A hidden rule labels the rows of this table. It goes by one to three of the table's principal directions, not those with the most spread.
[ -1   2  47  13 -26 -46  -7 -12   7   5  32   8   8   3  19 -21 -17   3
  18  11 -19  -8  23 -23  -1   5  -7  -1  35  -6  11  34 -29 -13  -2   1
  -8  14 -36 -11   9  12   0  -5  10  22  23   5] coin
[-84 -14   7   8   8  23  12  31  30 -45  26  14   7  37 -46 -36   1 -45
  -1   2 -31  48 -11  33 -14  -7  -6   6 -59 -11  -9  25 -50  21  15 -18
  25  16   9  30  -8   5 -39  65  -5   9 -12  -4] coin
[-32 -22 -17  16  19  11  20  39 -23 -27 -35 -54 -20  -5 -36  27  38 -17
 -26  34   6  15 -30   7  -1   9 -19  30 -46  21 -17 -27   4  32  38 -37
   9 -20  40  24  -6  -4 -23  27  12   9  -9 -26] brick
[ -8  -1  62  20 -13 -33  14  16  26  32   2 -42   8 -30  12  13  18   0
   7   0 -19   0  29 -10  34  -4 -17  -4  28   3  15   5  27   3  13  40
   3   8 -38   5  11  -5  10 -22  -3  12  56   1] dust
[  9  10 -28 -12  -8 -26   1 -11 -18  -6  10  16 -14  36   9   1 -12  24
  -9   1  -4  -3   1 -21  -9 -21   0   4   3  -3  -1  -1   2  10  -7  -7
 -20 -11  -6 -10 -11  42  14  -8  23  -3  -9 -21] dust
[-11  -5  -6  22   1  15 -13  26 -28 -33  -1   7 -28  16 -16 -37   6  -6
  14  24  36   0 -18  -5 -25  13  -5  28 -53   3 -33 -22 -44 -25  19 -22
 -16  17  19  26  -9 -30 -20  33   7  24  -9   0] dust
[ -3  -3  20 -14 -17 -30 -16  -2   7 -10  38  17   4  10  12  -5 -20 -11
  13  18 -11  13 -13 -26 -14  -8  -4   7   0 -22 -12  13 -26 -17 -10  -4
 -21  14 -26 -12 -17  38  15  -5  30  19  -3   6] coin
[ 30  12   3 -52  -4   1 -13  20  68  31   4  -3  20  -1   1  44 -16  17
  12 -25   2   0  10  -7  18 -40  28   5  26 -12  -5 -25  61 -27   0  35
  -7 -50 -26 -39  -9  31  64 -82  29   4  24 -10] coin
[  9 -10  12  39   8 -11  22 -19 -46   0  -5  -2 -12  -7   7  -5   2  -7
  -6  -7 -13  -5 -14  -9  -9  20 -31 -20 -14   9  12   6 -17  26  -3   3
   9  11   3  30  -2 -13 -24  31 -10  -8  10  -8] coin
[-20 -12  32   5  -2  -7   1  38  24  -2 -12 -47   1 -11 -10  11  17 -21
   9  17  15  15   4  -7  11  -8  -2  24 -21   4  -9 -18  11  -6  24   5
 -10 -14  -3   2   4 -12   2 -12  16  27  24  -2] coin
[  1  -2  21 -12 -12 -19   0 -12  11  10  21   5  13  -8  12  14  -2  -4
   1  -4 -27  11  -5  -6   6  -8 -12 -12  11 -21   8  15   6   9  -8  13
   1  11 -26  -6   0  24  16  -9   5  -8   5   7] rope
[  1  24  -9 -36  53  36 -20 -48  18  29   8  65  19  -2  15 -50 -24 -15
  17 -31  23  18  20  26  16 -16  50 -53  43  -2  20  33   9 -25 -82  35
  13  29 -17  22 -20   0 -15  16 -53 -29 -41  27] dust
[-25   5  49   3  34  20   0  26  40  -4   6 -11  -8  16 -28 -31 -14 -43
  25   1  39  43  -6  -3 -12 -27  14  14 -47 -10  -7 -26  -7 -19  -2  28
   0 -14 -22  18  -7 -22 -10  17  12  31   1 -19] rope
[  2  -9  21  -6  -7  -9  -2  23  18   3  -4 -30   4  -5   1  12   2 -10
   9  11   7   9  -9 -18   6  -9   7  15  -3  -3  -1 -16   2 -12   8   1
 -15 -24  -7 -16  -1   9  18 -21  23  25   6  -3] coin
[-25  -9  -2   5  14   9   4  11 -13 -16  -4 -16 -13  13 -12 -11   7 -24
   0  13  20  21 -12  -8 -14 -10   1  11 -35   4  -7 -15  -6   3   0 -15
 -10  -5  12  10  -7  -4 -17  16  13  13 -15 -10] coin
[ 18  -3   1  -2 -49 -28  -1  45  -3  -6 -13 -36 -24  21  13  21  26  17
  -5  23  10   9 -34 -34 -11 -18   0  36 -35 -33 -16 -36   5   0  33  -5
 -57 -27 -24 -38  19  16  50 -24  50  17  15 -27] brick
[  0  16 -17 -32  -1   9 -11 -22  25  21   8  33  25 -12  16  -5  13  13
  -4 -11 -20  -2  12  26  22   1  20 -24  36 -12  14  31  18   5 -28  14
   9  31 -11  -6   3  12   9  -8 -33 -29  -9  26] brick
[ 20 -10 -30   2 -23   3 -10   7 -27   2 -29 -24   7 -38  17  19  38  33
  -2  15   7 -44  17   9  26  29  -5  12  25  23  -8 -11  12  -9  22 -24
  -6  13  40  -5  14 -17   5 -29 -19  -2   3  41] dust
[ 44   9 -71   1 -13   5  10 -34 -91 -16 -16  12 -48  43  19  13  -6  46
 -29   0  26 -16 -29 -37 -40 -20 -12   6 -24 -14  -2 -37  11  27   0 -35
 -30 -28  17 -33  17   6  16  -6  27 -31 -51 -43] coin
[ 28 -20   3  19 -21 -10  12  24   2  -3  13   2  12 -16  -4  17 -11  19
   8   3 -48 -25 -23 -15  -9  30 -11  -1  25  14  -6  -2 -34  -8  27 -23
   7 -28  10 -14 -16  42  21 -22  24  27  21   4] dust
[-35  22  17   3  20 -13  12 -44  22  27  16  29  15  -5  10 -16  -1 -15
 -17 -22 -30  16  47  33  10  -3  -1 -44  40  -6  28  65  32  41 -35  31
  26  49 -40  17  12   3 -34  30 -42 -44  22  -1] brick
[-13 -19  43  27 -30 -26  12  45  25 -15  17 -37  -3   9 -18  10  -7 -18
  12  13 -18  10 -11 -23 -23   2 -15  30 -24  -4 -11 -19 -24  -7  44 -14
 -14 -31 -12 -21   5  16  11 -11  52  46  37 -19] rope
[ -2 -52  -5   7 -38 -10  12  79  12 -23  10 -45  21 -26 -21  49  32   2
   8  30 -63 -15 -54 -24   2  32 -20  32 -16  23 -29 -27 -34  -9  62 -54
  -5 -42  43 -12 -37  61  33 -45  54  58  31  14] dust
[  8   5  -1  -8  -8 -15   2  10  28  16 -14 -20   7  -1   7  21  -1   2
  -6  -8   0  -4  17  -1  11  -8  15   2  20   5   7  -2  30   1   1  14
 -14 -22  -8 -22   5  14  17 -26  11   1  25  -7] dust
[ 98 -16 -16   9 -36  -9  15  46 -30   9 -33 -31 -32  -3   2  87   3  48
  -4 -14  -2 -30 -66 -47 -27  -7 -30  23 -39 -18 -31 -83  41   0  60   2
 -30 -91  -8 -35   2  12  87 -78  72   4  43 -58] dust
[-24  -3 -10   9   9  11   1   5  -7 -13  -2   1  -3   1 -20 -13  13  -4
  -3   5   0  -3   8  21   1  11  -4   5 -10  16  -6   3  -9   1  10 -16
  17  14  22  23  -4 -12 -25  22 -14  -1  -5   5] dust
[-15  -3 -16  -3  -2   4  -4 -12 -15  -8 -12  -4   4  -9   2   5  15   3
  -8   3   2  -6  21  20  12   4  -7  -1   6   5   0  12  10  13   3 -13
   8  18  17   7  15 -13 -15   8 -21 -19 -11  19] coin
[ 42  -4 -44  23  15  41 -25   7 -70 -52 -17  22 -38  11 -29 -26 -15  29
  15  29  64 -49 -34  -7 -32  41 -18  48 -61  33 -45 -54 -68 -46  36 -46
  11  -2  78  33 -19 -65 -25  25  -1  29 -44   4] rope
[-30  19  22 -19  27   8  -4 -23  27  11  12  15   7   3   5 -26   3 -32
   3  -3  18  43  13  18   4 -26  10 -17 -15 -28  10  16  19  15 -35  37
  -1  42 -34  17   5  -3 -15  28 -22 -19 -14  10] coin
[-25  -7  -7 -15  10 -22 -16 -34 -23  -4  17   3  22 -43  -3  11  14  25
  -9  42 -32 -35  41  16  40  31 -20   1  82  44   1  48  -6  -2  -1 -46
  50  42  32  23 -17  22 -34  -4 -35  -2 -24  39] coin
[ 22   6 -20  16   3 -10   3 -33 -47   0  -4  20 -16  13  20 -13 -20  17
  -6  -7  10 -20   8 -18 -13   5  -2 -15  19  11   9  11 -10   4 -19  -9
  -8  -1   4  -2   1  -4 -13   8  -4 -12 -10 -11] dust
[ 56 -16  -3   7 -54 -29  11   1 -12  18  -2 -16  13 -28  27  63   0  38
 -12 -11 -54 -38 -21 -23   4  22 -22  -7  41  -8   9  -3  10   9  25  -9
  -5 -32  -5 -47  15  26  51 -52  25  -8  29  -1] dust
[ -6 -16 -10  18  -1  -1   0  29 -17 -24 -18 -32 -12   2 -23   3   9   0
   0  23  15 -18  -6  -6  -4  19  -5  33 -17  33 -15 -23 -23 -14  31 -37
   0 -22  42   8  -8 -11 -15   4  16  32   0  -6] dust
[ 11 -15  25   9 -39 -35  -4  22  11  -5  23  -5   9  -1   7  12 -12   8
  12  11 -35 -14  -9 -27  -7  12  -8  11  21  -3  -6  11 -30 -17  22 -18
 -12 -19 -15 -26  -4  29  24 -25  35  31  28  -1] dust
[-28   3   0   6   5   1   8  24  35  -5   6   2   4  17 -19 -10  -7  -8
  -3  -3 -15  10  13  12  -2  -2  12   3   3   8  -3  14  -7   3   8   0
   6  -9  -4   0  -9  16 -10  10   4  10  21 -14] brick
[-15   2   4  11  28  16   9 -23 -20  -3  14  35 -11  19   1 -35 -18 -24
   7 -18   7  27  -2   0 -28 -16   1 -31 -17 -12   3  14  -7  13 -29   5
   1  10 -19  19  -4   0 -24  31  -7 -15 -15 -11] dust
[ 23 -11 -11   4 -14  -5  13 -19 -26  12  -9 -18   9 -33  17  42  15  14
 -17  -5 -27 -19  -8  -2  10  16 -24 -12  18   2  11  -2  23  26   7  -6
  10   2  13 -12  11   5  10 -19  -5 -22   1  12] rope
[-25   4  27 -26  29  19 -25 -13   8  -4  14  22  -2  -2  -4 -19 -16 -30
  15  14  31  37   3   1  -7 -26  14  -7   1 -26 -13  17   6 -19 -26  -1
   6  13 -33   6   1 -17  -9  10  -7  -7 -34  -1] brick
[-23  27   1 -32  19  27 -26 -21  18  -5  -2  29  -7  32   9 -48 -20 -20
   7  -3  56  39  16  11   2 -39  42  -4 -12 -35   7  14  -3 -17 -45  24
 -16  19 -27  -8  20 -35  -8  31 -26 -17 -50   3] coin
[-14  13 -18  -2  14  15   5 -29  -3   6   1  27   6   3   5 -21   3   0
 -11 -14  -7   4  16  25   4   3   9 -25  14  -2  17  28   5  21 -24   6
  15  28   0   9   8  -7 -23  26 -35 -30 -14   9] dust
[-76  15   5  -3  68  18  22 -51   5   2  20  38   6  25  -4 -55 -12 -55
 -13 -15  -6  60  27  26  -3 -27  11 -53  -3  -3  32  62   6  55 -67  21
  28  47 -21  45 -14  12 -70  74 -47 -35 -31  -8] coin
[ -8 -12  31  18  -5 -13  -1  25   4  -9  10 -13 -13   7 -13   1 -15 -20
  11   6   3  10 -11 -18 -18  -3  -9  14 -19  -1 -16 -11 -16 -20  14  -2
  -8 -16 -14   3 -10  -2   2   2  30  25  20 -20] dust
[-42  -4  -4  10  49  36  11  27   1 -27   1   2 -26  41 -47 -40 -13 -42
   3   3  30  44 -32   3 -24 -20  13  11 -65  12 -14 -30 -31 -10 -10  -2
   7 -16  18  41 -38  -1 -32  54  11  23 -30 -34] dust
[  4  27 -32 -24  19   0  -4 -45  -9  11   4  46  -6  33  21 -17 -23  13
 -11 -24  11   8  25   1  -3 -32  19 -30  22 -13  15  28  27  19 -44  18
  -6   6 -24  -6   2  15  -2   4 -16 -39 -20 -16] dust
[ 24 -26 -14  14 -16  27 -18  43 -38 -37  -3   9 -21  -7 -34   2   8  20
  15  26   5 -23 -60  -3 -21  32 -17  34 -38   5 -47 -43 -57 -47  46 -49
   9 -16  37  20 -18 -18  15   7  20  27 -22   0] dust
[ 79 -22 -61  -5 -77 -70   3 -13 -44  13   0 -15  22 -27  51  82  16  73
 -22   3 -72 -90 -11 -42  14  46 -26   3  68  31   8   7   8  13  25 -44
 -27 -26  41 -56 -13  74  55 -87  38   2  39  23] coin
[ 41 -19 -16  22 -34 -25  10  25 -33  -8  -6 -24 -17  -4  -2  44   3  34
  -8  10 -21 -37 -26 -31 -17  19 -27  22  -1  16 -19 -32  -3  -3  45 -31
 -12 -40  19 -19  -7  23  28 -37  46  19  28 -23] dust
[ 50   6   9 -16 -50 -37  -7  -7  14  28  10   7  12  -9  41  42 -11  36
   0 -12 -31 -22   3 -28   3  -6   1 -10  50 -30   7  13  27  -3   4  12
 -25 -21 -45 -59  21  27  60 -63  26 -12  33  -6] brick
[-37  23  13   4   1 -31   8 -34   5  10 -13 -18  -8  35  23 -21  -7 -13
 -17 -16  24  19  62   1  20 -35   9 -10   9  -5  38  35  28  32 -30  34
 -15  15 -27  -6  35 -28 -28  26 -23 -25   8 -15] rope
[ 14  34 -14 -27  -9  12 -18  -9  67  13  14  44  22  30   5 -36 -26   3
  14 -38  14  -2  22  28  -3  -8  48  -5   4 -15  14   5  -6 -28 -27  40
 -15   9  -9 -25   6   0  16  -4 -12  -2   4  21] coin
[ -6  -4  -1  11   8   3   6 -30 -14  15  -3  10  22 -38  10  -7  19   8
  -4  -7 -30 -23  25  29  29  32 -10 -31  46  23  21  37  -2  14 -13  -2
  34  38  17  26   4 -10 -28  14 -51 -21   2  37] dust
[-12   9 -28  -5  36  46   2 -20 -11  -7 -10  32  -6  11 -17 -21  -5 -13
 -11 -18  14  17 -13  32  -8  -1  12 -20 -22  -4   3   5  -2  11 -24   4
  24  13  15  25  -3 -27 -25  43 -34 -32 -38  -5] dust
[ 32 -15 -33   5  -9  13  -2  18 -36 -15 -23 -15 -17 -11 -15  38  11  25
  -9   9   7 -28 -30  -3  -9  16 -19  22 -20  13 -26 -40   5  -7  36 -30
   3 -28  37   0  -5  -9  16 -19  18   0  -6  -9] coin
[  6 -12  12   6 -12   1  -7  39  11  -8   1 -11  -1   0  -5  -7   2  -4
  18  12   5  -1 -22 -16  -1   7   8  18 -16   3 -16 -21 -29 -32  15  -4
 -17 -15   5  -2 -15   3  16  -9  20  36  11   5] dust
[  0  14  -9  11 -31 -31  -9  -1  -7  -1 -20 -16  -9  12  27 -12   7  27
  -6  12  21 -24  50  -6  14   2   9  16  27   5   6  18   2   1  11  -4
 -30  10  -4 -24  35 -19  -4  -6  -8   1  19   7] dust
[ 42 -22  28  10 -42 -33  -1  21 -19  -3  21 -15   0 -23   9  37   7  21
  14  25 -32 -22 -43 -43 -16  20 -35  21  -4 -12 -19 -22 -20 -12  40 -22
 -13 -18 -11 -19  -6  26  42 -42  49  31  24  -2] coin
[ -2   9 -39   0  24  29  -1 -29 -32 -11 -11  27 -10  11  -7 -22  -1   5
 -11 -10  18  -7  -1  22  -3   7   2 -11 -15  11   4   1  -9   8 -18  -5
  17  20  31  25  -4 -26 -29  35 -33 -25 -36   5] coin
Here are more rows. What is the label of each one?
[-35  14  -5 -52   5   0 -14  47  92   1   0   6  22  18 -20  14  14  -9
   4   0  -6  34  20  32  19 -38  31  14 -10 -22 -21  12  43   6  11  21
  -9 -10 -30  -5  -7  41  29 -25  12   0  29  -4] >> brick
[ -6  -6   8  -7 -14  14 -12  54  33 -12  12  -8  -6   9 -29  -4   4  -5
  17   8  10  10 -26   0 -11  -7  12  32 -34  -6 -31 -44 -16 -46  26  -2
 -13 -15   3  -3 -19   8  26 -12  32  35   6  -1] >> dust
[ 43 -21  -5  15 -26  -3  11   1 -48   3  -4  -7 -13 -20  19  45   4  17
  -7  -4 -22 -12 -41 -29 -21   7 -32 -10  -8 -21 -11 -22  11  13  19 -13
 -12 -20  -8 -20   8   7  33 -27  27 -15   6 -12] >> dust
[  5   4 -30 -13  16  29 -19  12 -11 -31  -5  11 -25  26 -30  -6 -17  -7
   0  12  48   8 -29   3 -28  -9   7  33 -53  -3 -33 -44 -17 -30   7 -15
  -7 -11  28   7 -17 -14   0  18  20  10 -40 -13] >> coin
[  4  -7   6   4  -6 -16   8 -14  -3  15   2 -18  18 -27  13  17  13   3
  -8   3 -27 -19   4  -4  24  22 -10  -8  29  20  21  15   2  10  -6   2
  14  12  15   0  -6   3  -6 -10 -13   2  11  18] >> coin
[ 26 -29 -47  20 -32 -12  14  22 -59 -23 -39 -51 -16  -7   7  46  33  22
 -20  15  -2 -33 -28 -19  -2  23 -30  27 -33  20 -12 -40  -1  23  43 -40
 -24 -27  57  -9   6   2  11 -16  24   6   3   2] >> rope
[-20   9  12 -19  11  19  -7  14  37   7  21  16   9   7  -7 -28   5 -17
  15   2   5  26  -9   4  -4 -13  25  -1 -11 -13  -2  -2  -3 -16 -15  12
  -5  12 -18  -1 -12   8   4   0   1  12  -7   4] >> dust
[-25  -8  23  -3   4 -11 -13   4   7 -10  20   0   8  -3  -9 -26   6 -21
  17  18   3  10  -1   2   5   6  -1  10  -9   7  -6   5 -30 -22  -6  -6
   1  26   5  25 -18   6 -16  18  -1  25  -9  24] >> rope
[ 38  -8  27  26  -9 -48  -3 -31 -43  -1  25  35  -4  -3   9  -3 -42  41
  14  -2 -38 -43  15 -26   3  20 -32 -19  64  21   4  34 -41 -17   3 -13
  29 -11 -16  20 -14  22   1  -6   2   8  14  -9] >> dust
[ -8  22  53  -1   7 -52  -4 -51  23  10  71  52   5  30   6 -26 -77  -3
  16  -9 -26   9  48 -28 -28 -26  -4 -22  65  -9  13  54 -12 -11 -31  10
  15   2 -67 -17 -10  51  -9  -6  26   9  11 -27] >> rope
[ 45 -11 -27   2 -23  -9 -14   2 -36 -18   2   4 -10  -3   3  22 -14  30
   5   7   6 -39 -19 -19 -10  17 -20  21  -8  11 -24 -32 -23 -28  21 -20
  -9 -11  33  -5 -16   7  21 -23  23  15  -7  13] >> rope
[-21   7 -26  -2  18  23  12 -32 -21  -6   8  27  -7  27  -5 -27   2 -18
 -15 -21  -2  24 -17  17 -15 -10   3 -24 -32 -12  17   6  -6  26 -33   6
   7  22   7  18  -3  -4 -24  46 -20 -31 -37  -6] >> rope
[ 16  27 -16   5 -10  -5  -9 -17  -8  14 -21   4 -20  32  27 -35  -9   9
   0 -17  52  -7  30  -7  -7 -16  36  -1   5  -4  16  -6  12 -16 -27  21
 -43   0 -13 -25  26 -31  -1   3  -7  -9  -1  -8] >> brick
[-19  -9 -13 -30  -4   7  -1  26  29   3   4 -14  18 -10  -2  19  28  -9
  -4  17 -19  18 -21  -1   9  -7  17   6   2  -5  -5  -1  16   6   1 -15
  -9  -7   3 -18 -14  38  19 -24  14   8  -5   6] >> brick
[  0  14 -41   4 -12  -1   5 -21 -15   3 -24 -13  -6  16  17  -4  -5  18
 -24 -12  15 -17  33   7  12  -3  19  -2  27  15  23   4   9   9 -16  -1
 -14  -2  24 -27  22  -9 -10   8 -18 -18 -18   5] >> coin
[ 80  -8 -25  10 -26 -35   4 -27 -62  17 -29 -32  -4 -41  42  64  10  56
 -11   6   1 -68   7 -35  14  26 -37   6  36  24   4 -24  35  14  23 -11
 -12 -17  28 -22  12   0  27 -63  10  -8  19  13] >> rope
[ 67  25 -21   7 -23  -5  14 -50 -28  48 -11  20 -10   0  57  14 -22  37
 -21 -47  -6 -21   0 -21   0  -7  12 -46  48 -24  38   1  33  11 -44  48
 -25  -4 -34 -47  25  -4  37 -21 -14 -50   4 -13] >> brick
[  9  24 -36 -38  10   8 -40 -25   9  -7 -16  22   4  -2   4  -2 -12  20
  -4   7  46 -22  38  30  26  -2  18  16  20   6 -12   6  12 -28 -16   8
   4  29  23   4   3 -25  -3   0 -33 -19 -30  33] >> coin
[-18  10 -19   4  24  46   1   4  -7 -15 -16  20 -25  34 -18 -32 -12 -20
  -4 -16  40  33 -11  19 -25 -23  20  -6 -44 -20  -8 -16  -4  -1 -13   6
  -5  -6  -3   8  12 -33 -15  43 -11 -20 -32 -23] >> dust
[ 34 -10  38  -8   8 -48 -19 -74 -40   2  73  64  23 -25  14  -1 -66  25
  21  11 -59 -37   3 -34   6  24 -35 -32  96  20  10  57 -59 -33 -35 -22
  54  18 -12  20 -47  57  -5 -11  -1  12 -29  22] >> rope
[-22 -19  14  -2  -2 -34   0   9  10  -7  18 -22  15  -8  -9  16   8 -19
   9  15 -18  -4  14 -11  -2   5 -15  13   1  26  -7   7   6   3  14 -25
  -1  -4  13   9 -23  35 -11 -23  28  29  26   8] >> rope
[ 20  -4 -16   2  -7  -8  13 -24 -24  11 -19 -24  10 -33  22  43  13  22
 -22   7 -18 -26  14  -5  15  17 -20  -6  35  10  16  12  30  38  10 -14
  11  -2  16 -22  22  -2  -1 -24 -12 -21   3   8] >> coin
[ -4   3 -49   0  11  46  -4   0 -38 -20 -23  22 -22  20  -5 -26   5  11
  -9   0  28   5 -16  13  -9  -3  16  -4 -20  -5  -9 -12 -17  -2  -9 -20
  -4   2  24   6   7 -24 -11  31 -22 -20 -49  -2] >> dust
[  8 -22 -17  35 -18  51  30  55  -3  -9 -37 -34  -4 -20 -25  18  52  -5
 -11  -6 -18   0 -59  23 -18  38  -9  11 -63  -7  -7 -40  -9  27  54 -20
   4 -21  33  -4  25 -40   6  13  -1  -1  16  -7] >> brick
[-10  -4  26  13  11   4  23  -7  -1  16  -8 -12   5 -19   6  13  20 -13
 -10  -2 -23  19  -6   1   1   1 -14 -23   2 -15  18  22  25  48   2   6
  16   1 -28   1  22 -12  -9   6 -12 -21  16 -19] >> brick
[  8  -4  -7  16  -9   4  14   5 -17  -2  -3  -7 -11  10   3  -1   4   1
  -5  -3  -4   1 -21 -15 -20   3  -1   0 -17  -5   4 -12  -6  12   6 -10
 -12 -15   1 -15   8  -2   3   2  14   2   1 -18] >> dust
